A state moves one step at a time under one of 6 hidden systems, and each row is a state written as 26 numbers. Each run below is a few steps of one system.
J_882, seq 1, 8 rows:
[[ -6 -14   1   0  -2 -16   0  29  18 -23  25  -2 -32  43  36 -19  14 -11
    1 -16 -22  -1  12   8  30 -31]
 [-25   3   1   4   6  12   2   2  50  -8 -29  15  32 -12  15 -11  24  37
    7 -24  -8  30 -13   6 -15 -23]
 [ 12   2  14 -13 -16   5 -20  -3 -13  45 -12   5 -27  -7 -18 -29 -12  -2
   18  -2 -47  38 -23  -8 -13  -1]
 [-12 -12   6  -1 -40   0 -23 -40 -24   1  -9  32  22   0 -22  26 -12  20
   32  13  22  -4   5   1  -2  31]
 [-12   1   3  24 -25 -24 -11  -4 -20 -13  -3 -13 -16  14 -24  -5  20 -62
  -10  10 -12 -34  26   6   3   2]
 [ -6  -6   7  -7  -4   9  -5   5  37 -55  13 -13  12  16  26  -9  -4   9
   12  -1  12  -1  45  18  36 -16]
 [ -6  26  18  11  17  12   1  23  36  -1 -29 -14   3 -47  12 -33  29   5
  -12 -12 -34   6   6 -19 -12  -5]
 [  6  -1  12 -14 -11  16 -22  -3   7  47  16  -5  -7  -7  18 -21 -38  38
   34  12  -4  18 -11 -27  14  16]]
J_667, seq 2:
[[-12  -4   0   6  10  35   1 -13  36  26   2 -20  32 -31  13 -23 -18  34
   -9  13  30  -9   8 -27  -9  15]
 [ 14  21  -8  14  17  -6  13   4 -23  47 -10 -25  -8 -25 -28  -5   1 -34
  -27  11  -5 -12 -26 -17 -29   8]
 [ 17   4  -9  -7   2   4   0 -18 -23  14  24 -13  18  -3  -5  30 -44  14
   15  28  50 -16   1  -7  14  29]
 [ -2  14 -20  22  27 -29  28  21 -10 -12   7 -14   5   8   5  33  25 -28
  -30   0  29 -40  -8   2  -1  -6]
 [  4 -15 -12  -7  13  -3   6  19  12  22  47 -13 -17  36  44  -5 -25  22
    8   4  21  -7  -9 -15  30  -9]
 [-14   2 -20  10  33   0  28  14  27  17 -12  11  24  -4  16  12  24  26
  -22 -21  15   9 -42  -3 -27 -21]
 [ 30  -9  -3 -27  13   0   6   8 -37  40  16  19 -34   7   1   7 -22  17
    3  -4 -16  26 -41  -8  -6   6]
 [ -6 -18 -10  -7   3   2  14 -21 -23 -20 -10  48  24  -1  -8  47   9  30
   -7  -9  31  -3 -14  11 -18  18]]
J_825, seq 3:
[[ -4 -16 -10   8 -20   7 -11 -24  -6  48  16 -33 -10  24 -25 -32 -30 -37
   -6  22   5  -5   0  -4  -7  -4]
 [ 22  14 -12  -4  18  11  16 -16  -6 -30   0 -39  22 -12 -29  13 -21 -33
  -20  21  31  -9  27  25   0   1]
 [ 33   8  10 -14  23  -5   8  26 -35 -19  26  -1 -31 -16  21  20 -10  -1
   -8   9   3 -31  17 -17  26  30]
 [-26 -16  -2  20   8   8   5  10  22  17  21  -1   6  -3  40  -9   7  26
  -16   4  31 -44   6 -39   7  17]
 [ -4   4 -19  18  19  -5  16  13  15  52   8 -37  -8  11  -2 -27   2 -28
  -27   1  -1  -2 -30 -11 -19 -24]
 [ 32  10 -23 -22  34  14  24  -8   1   4  11 -26  22   3 -10  19 -37   8
   -5   9  33  28 -19  23  -2 -16]
 [ 21   7  -9  -8  30 -17  25  17 -38 -20   2  30  -6 -10   6  54  16  11
  -16  -8  15 -15 -20   0  -5  17]
 [-23 -40 -10   1  -5  -8   6   8   0   9  31  35 -17  43  38   6   9  27
   -3 -14  14 -18 -13 -13  12  -1]]
J_882, seq 4, 8 rows:
[[-28 -11  11  10 -28   1 -23  -6  31 -26  15   0  15  16  28  -8  -2  20
   28   6  21 -22  39  -7  34   6]
 [-16  32   9  29  -2  -3  -9  13  40  10 -24 -40  13 -23  -5 -35  22 -26
   -1   2 -22  -4   9  -9  -8 -17]
 [ 21  20  17 -20  -7  14 -23   0  15   9   9 -23   6 -14  11 -12 -43  27
   47  14  -4  29  10  -5  28   6]
 [ -2  39  15  22  -6 -14 -13   0 -14  16 -24  -2  19 -49 -16  20  13   1
   14  14   4 -24  -7 -27 -11  37]
 [  7  11   0   9 -15 -28 -17  12 -14  18  37 -27 -18  28  14   7 -22 -19
   31  20  13 -25   5 -13  39   7]
 [-11  36 -10  24  12 -23   7  12  29 -28 -12 -20  44  -7   6  32  21  -2
   13   1  32 -14   0  11   8 -14]
 [ 30  36   8  -9  21 -21   0  43   4   3   7 -25 -28  -2  19  -5  -1 -11
   17  -6 -35  21 -14   1  23 -21]
 [ -3  17   5  -3   5 -11  -3  12   7   4  -8  32  22 -14  26  34   7  57
   35 -10  12  11 -29 -14   5  12]]
J_864, seq 5 (8 x 26):
[[-36 -14   7  25  -8  -3   1  11  28 -33  -9   6  -3   6  18 -22  45 -17
  -25 -15 -14 -29  30  -3   1 -11]
 [ -6 -13   5  -8   0  20  -5  10  45   2  13 -26 -13  17  22 -55 -10   0
   -3  -6 -23  21  18   3  15 -32]
 [  7 -14   5 -21  13  49   2 -19  20  19 -11  -2  12 -32  -4 -33 -26  36
  -12   0  -5  32  -2  -8 -22   5]
 [ 17 -31   4 -23  -9  21  -3 -24 -50  25  10  24 -28  -6 -22  -4 -26   2
  -15  10  -8   0  -2 -11 -14  32]
 [-17 -33  -8   9 -13   6   6 -28 -25 -24   9  19   6  11 -12  18   5 -13
  -28  11  35 -45  28   2  -5  25]
 [ -6   2   3  17   3  -6   4  13   6 -32   6 -32 -15   3   1 -19  18 -50
  -28   6  -7 -38  41   3  13  -7]
 [  5   5   3  -5  27  22   8  22  46 -13  20 -37   2  -9  40 -29 -13  17
   -9   3   9  -3  25 -10  25 -12]
 [ 12   1   1  -6  28  27  12  11  10  51   3 -15 -10 -33  11 -30 -14  22
  -22   1 -11  10 -24 -32 -20   7]]
J_864, seq 6:
[[-17 -41   6 -16 -16  41  -8 -31  26 -27  -2  11  10   7   0 -33 -13  19
  -10  -3   1  13  37  14  -1  -5]
 [  3 -21  23 -12 -13  37 -14 -18  -5  -1 -10   1 -22 -28 -15 -46  -7 -11
  -22   5 -35   1  35 -10 -12  19]
 [ -7 -41   8 -13 -16  35 -12 -25  -4  -4  26   4  -9   4  10 -24 -31  15
   -8  15  17 -21  41 -13  14  27]
 [-13 -15   5  16  -6  25  -2 -19  -2  11  -2 -21  -1 -24 -16 -33  -2 -26
  -36  18   7 -37  34 -22 -15  24]
 [ 15 -13  -3  -7   8  21   4  -5  -3  -1  37 -41 -14   7   6 -22 -37 -19
  -19  24  22 -25  36  -6  22   8]
 [  9   8  -1   4  34  27  20   5   8   4   6 -31  11 -43   6 -10  -9   1
  -40  16  25 -32  18 -25  -8  21]
 [ 24  -4 -10  -5  30   3  17  20 -21  30  37 -26 -32   2  17  -7 -23 -10
  -28  14  12 -26  -7 -24  10  12]
 [  0  -7 -28   9  40   7  37   4   1  11  15 -14  16  -2   9  17  -1   3
  -43   4  47 -27 -16  -7 -16   1]]
J_219, seq 7:
[[ 35  24  15 -26  15  12   1   8   1 -36 -24  -7  -6 -29 -16  -6  -3  -6
    4  -7 -38  42  12  27   0 -12]
 [ 11  -9  24 -25 -11  21 -18 -10 -18  -3  -3  37  -6 -29   9   6 -16  50
   22   2 -10  12   7 -18   5  39]
 [-40  -3  15  32 -45 -10 -32 -16   5  21 -11  12   9  -5  -3 -14  18  -2
   21   7  -4 -29  12 -28  -2  23]
 [ -1  11   2   9 -23 -10 -20  -4  16  -1  12 -48  -4  25 -11 -27 -18 -44
   19  16  -6   0  26  15  24 -22]
 [ 33  26  11 -20  24  18   8   5   7 -53 -10 -26  11 -34  -6   5 -12  -5
   -4   9  -1  11  36  20  14   0]
 [ 17   9  21 -13  14  12  -3  19 -14   3   8  16 -14 -41  30   8  -7  41
    7   5  -4 -17   6 -37  14  42]
 [-36   4   0  33 -22  -8 -18  -8  20  38   4  -8  26  -3  12  -3   2  16
   20  14  31 -33  -5 -35   2  19]
 [  5  34 -11  23  -1 -26  -2   8   7  20   4 -57   5  12 -18  -7  -6 -50
    8  16   5  -7  -6   7   7 -22]]
J_484, seq 8 (8 x 26):
[[ 20  -2  13 -11   0  22  -9  -9 -28  44   4 -12 -23 -32 -17 -27 -28  -6
  -12  19 -17  -3   0 -29 -12  32]
 [-20 -29 -11  14  -7  18   6 -32 -17  29   5   5  11  -6 -17  -3  -6  -4
  -32  15  34 -37   3 -21 -26  30]
 [ -9 -18 -20  18  17  -5  25   8  -5   3  16 -20 -17  21  -1 -10  15 -44
  -53   1  11 -38   7  -2  -9 -12]
 [ 14  -7  -7 -12  45  23  29  20  21 -30  22 -20   0  -9  33  -6  -6  12
  -38  -1  21 -17  22  -2  13  -5]
 [ 14  14  12  -5  36  18  12  31  13  20  -4  -7 -19 -44  26 -25   8  21
  -22  -8 -25   2 -10 -34  -8   8]
 [  7 -14  -6 -11  10  26   2 -12  -1  62  13  -5  -2 -11   2 -19 -33  29
   -7  10   9  12 -29 -26 -18  15]
 [ -4 -15 -24   7  14   5  24 -19 -26  34 -10   9   6  -2 -31   9   6 -14
  -41  -1  16  -6 -33   0 -44   4]
 [ 16 -31 -21 -14  24   1  30   3 -34 -11  31   9 -28  29   3  16  -6 -17
  -42  -2  17 -19  -1  11   2  -1]]
J_219, seq 9:
[[ 16   4 -22  -5  39  23  27  -1  18  18  17 -45  17  -8   2  -9 -29  -1
  -29  14  36   0  -6  -1  -7 -10]
 [ 22  10 -15   0  41   5  31   6 -29  19   0  -6   2 -30 -12  25  -3  -3
  -37   8  22 -17 -24 -13 -25  20]
 [ -3 -19 -24   6   9 -16  18  -2 -31  25  28  16  -3  26   9  36  -5   7
  -14   5  42 -32 -27 -12  -3  15]
 [-23  -6 -28  26  11 -30  24  11   4  -4   4   2   9  36   5  24  34 -23
  -25 -13  22 -23 -22  10 -10 -25]
 [ 12  -8 -23 -12  31  -9  29  22   9  -3  13   0 -13  36  16   7   5  -1
  -18 -22  -3  27 -31  25  -1 -43]
 [  2 -12 -13 -16  26  14  24  -1   3  -2 -21  37  12  -5  -2  15  15  33
  -19 -26  -3  36 -37  15 -32 -14]
 [-11 -28  -5  -4 -15  -5  -2 -10 -26  40  -8  45 -20  17 -11  -1  10  11
   -3 -18 -23  19 -41  -6 -29   1]
 [-26 -36 -12   4 -36  -4  -7 -36  -7  -1 -10  26   4  43 -30  -4   8 -19
   -1  -8  -4  14  -4  29 -18 -17]]
J_484, seq 10:
[[ -3  -6   1   2 -22 -33 -14  18 -12  16  13   8 -40  45   6 -10  10 -23
   21 -13 -38  13 -18   6  15 -23]
 [-14 -12  -6 -10  -8  17  -1 -25  28 -38 -11  18  42  10   1  15  -6  35
   17  -7  28  25  11  30   3 -12]
 [ 15  25  15  -1 -10 -24 -11  18 -16 -11 -24   3 -27  -5 -19  -6  22 -34
   13 -11 -57  23  -5  14  -2 -15]
 [  3 -16  11 -21 -29  18 -23 -30  -2 -18  13  14  15   8   2   8 -36  32
   39  15  21  10  26   7  25  19]
 [-28  12  11  30 -30 -22 -18  -2   1  -1 -38  14   3 -10 -23  -7  45 -30
    4 -10 -33  -9   1  -1 -20  -1]
 [  5 -10  -4  -7 -22   1 -16 -17   9 -11  29 -28   2  40  -2  -9 -39 -16
   26  19  20   4  28  21  35 -12]
 [-10  34  12  20   1  -8  -1   4  15 -42 -40  -2  31 -40 -14  14  36 -10
   -1  -4  -3 -13  20   6  -9   6]
 [ 17  16  14  -3 -18 -14 -25  15  -7  16  29 -31 -28  12  13 -14 -29 -14
   36  19 -13  -5  15 -13  40   6]]
J_667, seq 11:
[[  9   8  -3   8  25 -21  14  41  -7  -2  35 -16 -26  10  39  10   7  -7
  -12   2  10 -39   2 -23  28   4]
 [-30 -13 -15  17   7   0   7   9  34  36  18   3  15  18  38  -5   5  37
    0  -7  30 -12 -26 -27  -1  -6]
 [  9   5 -21  -2  20  -9  18   6  -5  51  -3  -1  -3  12 -10   4  -1  -1
   -8 -12  -6  31 -59   2 -27 -23]
 [ 32   2  -6 -32  16   5  12  -8 -33  -3   3  27   7  -8  -5  44 -25  36
   15   1  17  26 -26  11  -1  15]
 [  1 -13  -4  -1   8 -22  18  12 -39 -33   2  44 -18   9   6  42  32  -3
  -20 -15   2 -27  -3   4  -1  14]
 [-21 -50  -8  -6 -19  -1  -1  -6   0  -6  31  29 -21  58  24  -7   0   9
   -2 -12   6  -8   7   5  16 -10]
 [-15 -26 -16  -7  11  17  18  -7  34 -12 -12   9  11  23   1 -21  14   5
  -24 -25  -8  34 -10  29 -21 -43]
 [ 33 -11  12 -39  18  35   6   1  -8  -5  -6  11 -25 -22  -3 -24 -19  18
  -12  -8 -38  42   1   8  -8  -2]]
J_825, seq 12, 8 rows:
[[-12  25   1  13   3 -18  -9  23  26  40  -2   1  13  -5  30   5   8  38
   35  -7   1  10 -40 -25   6  -5]
 [-13  26 -15  18  -5 -30  -1   3  16  30 -17  -4  29  14  -9  20  11   4
   30  -8   8  26 -48   9 -13 -25]
 [ 10  21 -10  -6  -5 -32   0   5  -4 -17  -8   9  14  28  -9  38   3  -1
   38 -10   0  35 -26  36  11 -28]
 [ -6  10   8  -4  -6 -24  -4  16   8 -49 -13  35   6  13  18  31  29  21
   30 -23 -10  15   0  20  18 -14]
 [-24  -2  17   3 -20 -12 -18  18  25 -12 -15  31 -10  10  27 -13  33  23
   26 -27 -40  18  -4  -4   8 -15]
 [-20   4  12   3 -24   8 -21 -10  37  11 -32   7  15  -6  -8 -30  12  15
   27 -15 -33  42  -8   7 -13 -22]
 [  9  21  15  -9 -25  -1 -22 -20  -8  -1 -36   9  10 -17 -39   1  -3  -4
   34  -1 -31  43  -6  21 -14  -2]
 [ -1   8  20  -5 -42 -11 -32 -23 -23 -25 -18  25  10  -5 -24  23  -3   2
   44   8  -9   9  19  13  11  22]]

Which system made each run below?
seq 13 (2 x 26):
[[-36 -22  -5  27   1   4   9  -4   8   8   4  15  10  -6  17  -1  25   9
  -32   0  29 -53   7 -32 -14  22]
 [ -5 -21 -22   6  -4   0   5 -12  -2  54  23 -25 -14  37 -12 -25 -21 -28
  -15   8   7   2 -22  -1 -12 -20]]
 | J_667
seq 14, 2 rows:
[[  8 -10   3 -16   7  12   7   8  18 -49  -4  -8 -16  15   0 -24   9 -22
  -17 -15 -31  23  29  35   8 -34]
 [  1 -14  19 -24  13  35   0   9  26 -26  -8  22  -8 -26  29 -26   4  44
   -7 -17 -25  20  19  -7   3   4]]
 | J_864
seq 15, 2 rows:
[[ -2 -39   6 -19 -19  34 -10 -34 -19  34  -1  26 -16  -1 -18 -27 -23  16
   -9   2 -14  19  -5  -9 -23  18]
 [ -8 -39  -1  -7 -25  19  -4 -44 -31 -14   1  22   1   9 -32   2 -11 -14
  -20  12  15 -16  27  11 -14  23]]
 | J_864
seq 16 (2 x 26):
[[-17  -2  -5  25  15 -10  20  18   8 -27  -7  -7  -8  -2   5  -8  43 -38
  -47  -9  -5 -39  18  -1 -10 -10]
 [ -2 -25   2 -11  -8  26 -13  -7  21  33  33 -22 -15  19  23 -44 -39  16
    6  11   4   6  11 -16  18  -3]]
 | J_667
seq 17:
[[ -8   4  10  -3 -18 -27 -12   9 -13 -22  -8  49   2  11  16  40  21  31
   39 -17  -6   8 -15   4  14   7]
 [-40 -11   7  19 -35 -22 -19   3  25  -6 -14  28   2  31  14  -9  37   5
   24 -22 -21   6  -4   4   4 -20]]
 | J_825
seq 18:
[[ 13  -7   4 -11  -5  33 -10 -28  -2  21  17 -26  14 -17 -10 -14 -50  13
    7  31  30  -6  20 -14   7  27]
 [ 15  10   4   7   4   8   0 -13 -34  20   4 -20  -1 -35 -22   6 -19 -19
  -18  29  20 -37  13 -24  -9  42]]
 | J_864
seq 19 (2 x 26):
[[ 22  -8   3 -24   2  38  -4 -30 -15  32   0  -3   7 -27 -23 -10 -45  22
    1  18   9  22  -5  -8 -16  25]
 [ 13 -13   1  -6 -10   5  -1 -25 -57   7   7  17  -9 -12 -26  23 -16 -11
  -13  21  18 -29   8 -11  -9  45]]
 | J_864
seq 20:
[[-25  18   8  33  -8 -15  -9   7   8  -4  -1  -3  23 -21  17  18  20   7
    9  11  28 -53  15 -32  10  29]
 [ -1  23  -6  19   3 -21  -5  24  25  23  23 -55  -6  22  16 -19  -8 -28
   12  11   4 -11  -1  -7  26 -24]]
 | J_882
seq 21, 2 rows:
[[-19  -9 -18  13   0 -32  15   9  -8  -5  -9  33  -5  35   0  25  41 -12
  -10 -26  -6   2 -32  16 -16 -25]
 [ -9  -5  -9  -2   0 -15   7   8  21 -37 -13  13   1  35   2   5  26 -10
    3 -27 -20  32  -5  40   1 -46]]
 | J_864
seq 22 (2 x 26):
[[ 34  11   2 -12   0 -12  -5   3 -52  34  20 -15 -35  -1 -17   7 -30 -25
    6  20  -9  -5 -12 -12   7  22]
 [-28 -24  -8  15  -6   2   6 -19  -8  -5   2  33  25  -1   8  30  13  26
  -12   1  44 -39   3 -15  -9  30]]
 | J_484
seq 23, 2 rows:
[[ -7   8  -2   6   3 -19  12   1  -9 -57 -25  31  17  -3  -7  42  39  -5
   -7 -16   4  -8   7  26  -6  -2]
 [  0 -24  14 -12 -21  -8 -16  14  -8 -12  28  12 -46  38  26 -21  -3  -7
   13  -7 -31  -2  20  -1  33  -6]]
 | J_667
seq 24:
[[ -2  -4 -12  -2  -8  21  -5 -32  10  53  -6 -18  23  -1 -28 -18 -32   6
    8  12  13  31 -26   2 -24  -6]
 [ 22  16 -12  -4   2 -15  10 -19 -43 -12 -14   0  12  -3 -47  42  -6 -31
   -3  11  15   4 -10  28 -16   6]]
 | J_825
seq 25:
[[ -2 -16 -16  -2  -1 -22   2  15   1  15  44  -7 -19  58  31   5 -15   2
   15  -1  17  -5 -13   3  31 -20]
 [-11  11 -15  13  34   0  29  19  41 -31 -12 -12  26  -3  15   5  31   1
  -27 -18  14  -1  -2  16  -8 -33]]
 | J_825
seq 26:
[[ 28  23  -9 -20  13   2   5  -9  -6  11 -13   1  26 -12 -19  30 -25  25
   27   2  11  48 -34  20  -9  -7]
 [ 27  21   8 -12  13 -24   8  20 -46 -32  -6  29 -17 -18  -1  47  17   0
    3  -6 -11  -9  -5   3   7  22]]
 | J_667
seq 27, 2 rows:
[[ -6 -11   6  -2  17  35  13 -16   1 -10 -27  22  19 -49 -12  -2  14  20
  -37  -5   6  -8   8 -11 -35  25]
 [  8 -29   1 -11 -19   5  -9 -16 -45  46  16  17 -39  14 -15 -14 -20 -11
   -8   7 -18  -3 -14 -17 -12  20]]
 | J_825
seq 28, 2 rows:
[[-13  -5 -18   5  -4  -7   2  -6  27 -15  25 -15  30  38  22  20 -16  15
   23   7  50  -8   7  14  28 -15]
 [  9  42   1  14  32 -21  17  40  13  -9 -22 -18  -1 -27   5   4  37 -19
  -13 -14 -25   2 -17  -1  -8 -20]]
 | J_219
seq 29, 2 rows:
[[ 26 -11   6 -26  -5  15  -2 -22 -36 -43  10  10  -2  -6 -16  25 -28   0
    2  17  19  -7  35  17  16  27]
 [-25  -7  22  20 -22 -11 -15  10  -7 -15 -11  26 -21 -13  13 -10  40  -8
   -7  -8 -26 -37  25 -25   3  24]]
 | J_484
seq 30 (2 x 26):
[[-22 -15  -3   9   6  -2  16   6  13 -45 -24  30   4   4   3   2  49  -7
  -32 -29 -16  -3   9  19 -18 -18]
 [  2 -32   2 -23   5  18   1  11  11  19  19  16 -37  24  27 -36 -10  20
   -7 -19 -32  30 -13  -3   4 -19]]
 | J_219
seq 31 (2 x 26):
[[ 11 -18  27 -30 -11  28 -19  -2   0 -20  11  19 -21 -13  23 -20 -22  37
   18   1 -21  12  32 -10  24  22]
 [-32   0  23  22 -26  18 -24 -13  25   7 -21  -1  17 -34   1 -32  13  10
    4   7  -8 -21  28 -28  -8  22]]
 | J_219
seq 32:
[[ -4 -38 -10  -6 -13   4   2 -15 -13 -28  34  -3 -15  44   4  -1 -17 -21
  -15  10  23 -26  35  15  23  -1]
 [ -9  -6   2   7  27  10  21  23  24 -46  -4  -5  -5 -12  22 -14  33 -11
  -45 -15  -7 -23  30   2   0 -11]]
 | J_219
seq 33 (2 x 26):
[[  2 -33  -1  -8 -11  14   7 -22 -29 -30   0   9 -21  12 -28 -10   3 -40
  -39   2  -9 -15  34  20 -10   5]
 [ -2 -41   5 -15   7  25  10   1  -3 -38  22  15 -28  12  22 -19   3  -1
  -38  -7  -3 -22  40   1  12   6]]
 | J_219
